In the rows, 128 means zero.
Each path below is one point turned by a fixed rotation once a step. After each direction that follows a path, write how fast that rotation turns it, in degrees each step (0 if it stays still).
Each turn is a multiple of 5 degrees from 10 to 175, or 0.
Each row of a path follows its step; steps can be skipped.
Rotation 1:
step 0: [117 141 124 119 126 140 121 117 129 133 129 139 123 128 123 136 134 116
 130 137 118 138 124 129 114 149 131 122 122 128 136 127 153 126 144 127
 128 136 124 137 129 118 128 122 125 117 128 136 133 136 113 134 124 126
 122]
step 1: [125 144 136 125 138 138 128 131 127 137 123 136 126 121 116 133 135 134
 127 146 132 125 124 125 127 145 111 116 117 137 117 129 141 128 128 109
 132 121 126 135 126 129 117 128 116 115 132 139 125 123 124 128 131 122
 114]
step 2: [106 144 130 130 124 135 128 129 123 135 125 128 131 125 111 131 138 130
 124 129 137 135 137 124 138 131 124 119 119 129 128 122 135 132 129 109
 120 123 133 123 132 149 119 119 138 140 123 135 112 120 117 123 129 120
 119]
step 3: [117 140 126 122 122 139 125 132 122 120 138 122 134 133 136 136 148 116
 128 128 128 143 115 118 127 125 134 118 124 130 133 124 144 134 127 119
 119 113 125 117 124 131 124 121 126 138 115 138 123 131 125 136 129 109
 134]
step 4: [132 138 119 117 112 133 128 130 118 129 134 119 133 132 136 136 142 124
 136 147 130 127 117 118 127 147 130 111 126 133 124 133 125 130 125 122
 133 134 120 120 136 114 141 112 122 129 120 135 122 120 127 132 124 115
 117]
step 6: [115 157 125 121 129 137 134 133 129 134 118 129 125 131 122 120 134 126
 127 139 130 125 124 119 122 131 123 118 124 137 116 123 144 129 142 117
 109 123 116 128 115 126 118 133 117 117 129 125 129 123 138 119 130 127
 130]
step 7: [118 140 131 118 128 135 128 138 127 144 120 121 133 139 126 116 131 127
 120 129 141 127 142 133 127 133 127 117 115 139 119 123 141 129 136 118
 112 129 124 125 129 129 136 104 129 131 116 135 117 122 116 129 136 126
 124]
step 8: [114 126 126 127 138 134 118 129 125 128 131 130 135 137 125 132 154 123
 125 136 139 143 130 126 111 130 120 126 125 138 142 130 145 133 137 133
 126 129 121 126 134 126 131 115 122 139 117 150 122 128 118 128 132 118
 130]
step 9: [121 143 125 129 125 130 117 119 118 127 132 134 140 137 128 145 140 118
 130 146 131 128 116 134 120 137 131 122 128 130 128 131 136 133 128 118
 131 131 124 125 131 118 134 128 117 120 136 147 120 112 130 112 129 115
 115]
Directions:
[127 129 128 130 126 127 126 129 127 130 128 124 125 127 130 131 128 129
 126 132 128 128 127 124 132 131 128 125 127 127 128 131 127 127 126 126
 127 127 126 125 128 131 127 129 130 131 126 121 131 131 130 131 124 125
 129]
35
[130 127 128 126 127 126 125 130 133 129 128 126 128 128 130 126 125 122
 128 125 125 126 128 130 128 130 127 126 126 131 124 129 127 129 125 124
 129 125 129 128 128 126 128 127 121 125 128 127 127 128 128 127 127 125
 126]
125
[125 127 131 127 132 125 128 129 128 130 127 127 123 129 128 126 132 128
 127 130 130 128 131 133 127 128 126 126 128 126 128 128 129 130 124 127
 125 127 128 132 124 131 126 128 129 128 129 128 125 131 128 131 131 129
 125]
65
[127 128 128 131 133 129 129 125 126 127 125 128 129 125 129 128 127 126
 126 128 125 128 129 127 124 127 124 124 129 128 127 130 126 128 126 130
 131 130 125 130 130 127 129 128 129 130 132 130 132 125 128 131 127 125
 124]
90
Rotation 2:
step 0: [112 147 136 130 147 131 126 136 138 129 133 140 126 122 135 112 134 126
 139 126 142 135 130 132 122 120 115 126 126 129 132 139 124 135 137 124
 130 125 126 142 127 140 130 129 125 137 115 130 133 118 118 124 132 136
 131]
step 1: [108 123 119 120 120 126 133 124 127 142 123 149 120 135 129 119 132 138
 130 127 137 118 137 118 131 131 126 142 117 119 130 124 117 145 138 117
 135 114 133 127 135 134 122 131 133 124 126 131 128 123 132 125 130 130
 117]
step 2: [117 146 126 116 127 127 130 115 128 133 119 133 134 124 128 119 131 129
 121 133 136 134 134 131 121 120 112 128 120 120 133 126 114 133 129 137
 120 124 121 127 126 122 127 122 123 131 109 136 124 132 103 113 124 132
 137]
step 3: [126 128 130 115 132 138 141 134 133 138 129 145 118 135 135 119 126 120
 122 122 150 115 120 115 126 129 120 127 121 124 128 125 123 137 136 120
 140 141 114 128 120 134 121 140 126 121 120 137 131 123 122 135 126 134
 129]
step 4: [108 138 115 132 137 137 122 124 126 151 124 125 129 128 118 134 131 133
 126 135 134 131 139 118 128 134 119 128 135 109 125 127 131 138 136 123
 129 126 125 135 116 136 140 128 132 130 114 139 134 131 115 120 127 127
 122]
step 5: [120 141 147 117 139 135 132 122 138 132 121 147 124 129 131 118 141 125
 134 134 144 118 138 129 130 128 115 119 122 129 134 130 129 139 132 126
 130 130 123 129 122 127 122 135 123 144 130 124 120 123 127 116 122 130
 113]
step 6: [114 135 106 110 117 129 128 131 120 132 118 132 139 140 118 121 129 137
 130 129 148 127 127 114 137 136 122 140 130 121 131 126 126 136 138 122
 144 125 119 126 131 119 129 130 124 136 129 128 130 128 119 124 126 127
 128]
step 7: [127 133 137 117 130 136 132 121 130 152 116 134 132 122 125 117 126 128
 133 148 143 119 133 122 125 124 120 122 136 129 140 129 126 123 117 127
 120 126 114 132 116 121 128 130 125 125 108 127 128 123 121 122 117 127
 138]
step 9: [108 143 130 123 129 129 120 135 115 139 116 145 136 117 125 121 131 135
 124 135 131 121 123 119 121 129 123 124 138 121 127 126 137 124 139 121
 120 113 120 138 116 128 141 130 134 137 122 119 132 128 125 120 125 123
 120]
Directions:
[129 131 127 127 131 129 129 134 130 124 128 128 130 125 128 126 129 130
 127 127 128 129 126 128 130 128 124 123 127 128 128 129 125 127 129 128
 130 134 131 128 129 125 125 129 125 127 129 128 125 126 129 129 132 133
 127]
135
[126 125 128 126 124 124 129 124 126 124 125 131 128 132 125 125 129 130
 129 131 130 130 128 130 129 125 127 130 132 128 126 130 124 129 127 129
 128 127 128 129 129 127 127 128 124 128 131 129 127 129 132 125 128 132
 128]
80
[129 125 132 126 130 128 130 127 127 129 127 129 131 123 132 128 128 129
 129 128 127 126 128 132 128 128 129 129 128 133 126 132 128 128 126 125
 129 132 125 129 129 133 124 130 129 131 125 128 128 128 127 126 124 130
 126]
155
Rotation 3:
step 0: [112 122 142 136 127 118 125 127 121 120 117 121 130 123 130 124 135 119
 127 127 134 121 126 122 126 148 118 140 128 132 126 135 126 127 136 137
 124 135 130 130 129 146 124 130 118 117 147 130 147 137 135 126 122 133
 111]
step 2: [116 129 135 123 142 123 121 141 122 128 112 125 129 123 149 127 125 124
 125 116 128 144 111 148 136 110 130 129 130 133 136 126 128 118 122 128
 130 139 116 120 121 124 129 126 127 121 123 141 131 136 128 138 130 131
 124]
step 3: [116 121 123 130 138 138 120 145 138 125 123 115 119 116 138 130 125 130
 137 127 131 112 118 139 136 114 124 129 131 144 136 131 129 129 131 138
 141 131 133 129 134 133 122 132 111 125 116 122 135 133 138 133 141 140
 128]
step 4: [128 121 133 129 141 127 131 144 134 124 141 110 126 132 129 125 143 127
 130 139 122 123 126 135 118 135 132 141 127 133 119 140 122 132 133 137
 130 137 141 130 130 122 124 133 112 143 119 132 137 150 137 138 129 129
 123]
step 5: [112 128 132 123 140 123 139 137 136 136 129 126 146 135 120 125 138 120
 129 127 122 123 123 133 121 132 115 143 127 128 130 145 127 132 133 129
 124 146 124 142 124 133 120 110 125 123 123 126 124 146 115 131 126 117
 119]
step 6: [125 122 145 118 132 131 134 131 131 139 114 135 144 131 129 122 132 129
 134 126 132 119 115 140 129 131 126 131 143 118 145 133 111 116 143 135
 142 130 124 136 118 133 133 118 135 134 125 128 135 124 126 132 134 126
 113]
step 7: [113 123 140 130 127 124 124 146 124 126 124 143 124 129 122 114 139 139
 131 130 128 123 133 148 132 123 129 131 131 122 138 117 123 121 138 129
 120 131 127 130 123 117 146 130 123 121 114 124 135 123 139 142 147 128
 122]
step 8: [110 112 140 135 129 125 126 137 128 138 122 127 122 138 133 119 143 123
 127 115 145 124 128 136 123 132 125 120 113 131 137 121 135 126 126 134
 116 122 134 129 132 131 125 136 110 125 125 118 129 142 148 136 126 122
 123]
step 9: [129 108 139 138 131 129 149 137 138 137 142 115 136 121 136 132 132 115
 130 118 142 122 136 137 135 135 112 121 117 124 119 131 127 124 132 122
 128 129 120 131 128 121 121 117 118 135 129 120 133 131 135 142 125 133
 126]
Directions:
[129 129 130 127 129 130 127 129 128 125 128 127 127 128 132 131 127 129
 126 131 133 127 132 128 128 127 131 122 121 128 131 131 130 129 125 130
 130 127 131 128 127 126 129 126 125 127 125 129 128 130 128 129 131 127
 130]
70
[126 125 127 126 123 130 131 130 127 126 126 127 129 130 127 131 127 130
 126 127 126 125 131 128 128 134 130 133 127 129 128 126 128 129 128 127
 128 128 129 124 131 127 125 129 127 127 126 126 128 133 131 128 124 130
 130]
85
Rotation 4:
step 0: [146 119 136 148 129 121 129 122 123 152 133 134 127 125 133 128 131 132
 134 131 123 139 119 135 131 153 132 126 133 146 129 133 117 132 136 130
 127 131 138 145 144 133 124 118 133 123 125 116 121 135 132 135 115 130
 129]
step 1: [137 124 133 122 110 117 131 128 138 139 133 140 126 128 131 145 134 126
 126 136 122 128 136 142 153 149 128 117 138 133 118 132 125 133 133 135
 131 125 133 141 137 122 136 128 140 118 113 130 129 122 134 135 116 130
 120]
step 2: [124 114 137 121 122 126 126 132 127 143 117 135 125 131 128 143 133 119
 127 119 125 131 127 126 141 151 131 125 143 125 132 135 137 112 115 123
 128 119 144 142 139 115 133 125 123 115 121 130 126 114 141 127 136 137
 137]
step 3: [124 115 135 131 128 131 137 116 128 130 114 119 130 120 124 152 125 130
 145 140 129 146 133 135 141 135 126 126 151 116 132 130 126 109 122 123
 125 120 131 134 124 118 139 131 121 128 119 128 124 125 134 129 127 113
 141]
step 5: [123 128 137 133 133 118 128 126 139 134 135 136 120 119 117 149 135 130
 136 136 134 129 118 157 137 129 127 127 132 140 111 119 120 120 122 130
 125 125 137 122 135 137 130 124 130 118 141 122 127 118 132 117 118 112
 121]
step 6: [123 136 153 118 124 119 113 136 137 120 129 132 113 129 122 152 133 126
 119 130 126 130 123 133 130 136 122 131 134 130 121 132 133 114 135 129
 115 112 135 124 143 130 121 130 134 120 146 125 139 118 133 123 121 132
 137]
step 7: [119 126 147 131 131 121 135 139 136 135 135 119 122 123 120 145 114 122
 132 140 137 136 123 120 115 132 120 139 152 126 130 137 129 110 127 132
 110 117 133 128 126 137 131 118 137 130 134 123 131 126 142 133 131 135
 125]
step 8: [122 126 140 135 142 117 126 130 138 125 138 126 140 109 129 137 117 125
 129 143 129 132 127 128 116 150 116 126 137 124 135 145 123 129 134 124
 130 105 120 132 126 130 122 131 139 129 135 122 122 144 135 131 116 126
 140]
step 9: [130 123 126 137 135 126 137 145 135 138 139 145 142 111 121 131 115 124
 122 128 132 128 125 140 130 131 125 127 128 134 124 132 125 127 128 137
 139 107 146 129 128 130 123 116 152 123 129 137 123 136 143 125 117 119
 133]
Directions:
[129 128 128 126 129 129 129 123 129 127 129 126 128 124 127 129 127 128
 128 125 126 124 129 130 129 128 133 125 128 128 132 125 132 129 129 126
 127 129 133 132 126 127 132 130 128 129 129 131 126 127 131 126 132 123
 129]
45
[126 129 125 125 132 128 125 126 125 134 126 126 131 127 129 126 122 127
 132 129 127 130 130 128 127 128 127 128 130 129 129 126 124 130 128 128
 126 124 128 127 127 124 128 130 127 133 130 126 128 128 129 130 127 128
 129]
80
[130 131 128 128 127 124 129 129 129 129 128 129 130 132 129 125 129 125
 127 125 126 126 132 128 130 126 128 127 127 130 123 126 131 126 128 125
 126 121 130 127 129 128 128 128 127 125 128 127 130 123 129 127 126 128
 125]
85
